0: [-14 -61  -1 -19  39  13  24  72  30  78   6 -26 -19   7]
1: [-21 -14  18  42   2   1 -18 -32 -27 -52   1 -23 -41   3]
2: [127 127  -4  -7 -42  -7 -46 -21   1 -19 -33 -50 -41 -54]
3: [-34 -64   6 -15  57  36  37  76  13  56   8 -13 -15   9]
4: [ 33  37  32 -14 -50 -10 -43 -37 -26 -27 -14   7 -47   7]
5: [-27 -47 -26   2  48  34  26  18 -19  16  -2  23  20 -10]
6: [-44 -21  -5  -5  22  14  26  16 -13  30  -1  36  35  -2]
7: [-27 -30 -36 -10 -19 -72 -26  -3  13 -10   5  35  50  50]
8: [-25 -59  18  -4  50  29  21 -13  -8  14  24  21   2  22]
9: [-38 -22  10  35   6  17  -6  -3 -11 -16  -1 -16 -10  -5]
10: [ 45  25  -5 -17  -3  13  10 -20   7  -1 -25  -3 -22   7]
11: [-26 -52  -9  -7  50  36  32  71  25  61  13 -10 -20  -1]
12: [ 69  90  -4   2 -22 -25  -4 -13   0 -11 -10   6 -34  20]
13: [-43 -33  -3  11 -61 -24 -47 -36 -21  14  10  46 121 -49]
14: [-46 -37   2  45  42  28  22   8   2  -6 -23 -25 -30 -17]
15: [-61 -48 -55 -54 -32 -25 -10  -2 -10  31   1 -48  54   3]
16: [126 112  35 -20 -59 -49 -15 -20  -4 -60 -14 -23 -57 -11]
17: [ 90  25  69 -11 -48  13 -35 -59  31 -27  10  13 -14  -5]
18: [-46 -26 -26 -46 -24 -25 -10  -8  -7   7  -3 -21  77  19]
19: [-20 -51  26  11  94  68  37   1  -4  30  25   8 -26   8]

[-23 -31   1  14  13  15 -31  -4 -15 -65  30  50  75  95] 7
[  8 -58  -4  -2 -68  -6 -51 -38 -21 -19  61  32 124  30] 13
[-55   0   5 -35 -35 -33  -5 -11  13  45 -13  29 -18  11] 6
[  5 -54  -8 -21  -8 -27  -7  19  22  74  17 -21  21  30] 0
[-75 -46   6  39  20  23  -4  12  -5 -14  21 -23  30   6] 9
[-30 -20   3  16 -49 -26 -33 -23 -12 -11   8  24  61 -52] 13
[ 40  16  -3   4 -17 -32  -1  -1  12  42 -16  29 -33  15] 10
[ 19  24  15  -5 -43 -20 -24 -16  -4 -40 -10   1 -41 -33] 4
[ -7  -6   7   9  -5  -8  16  37  12 -12   2  -7 -27 -39] 9
[ 31  15 -16  -2  -5  17  16  19  -9  -8  -2 -15  -1 -19] 10
[-48  -7  -5 -17   5  -4   9  24  11  42 -18   5 -22  -2] 6
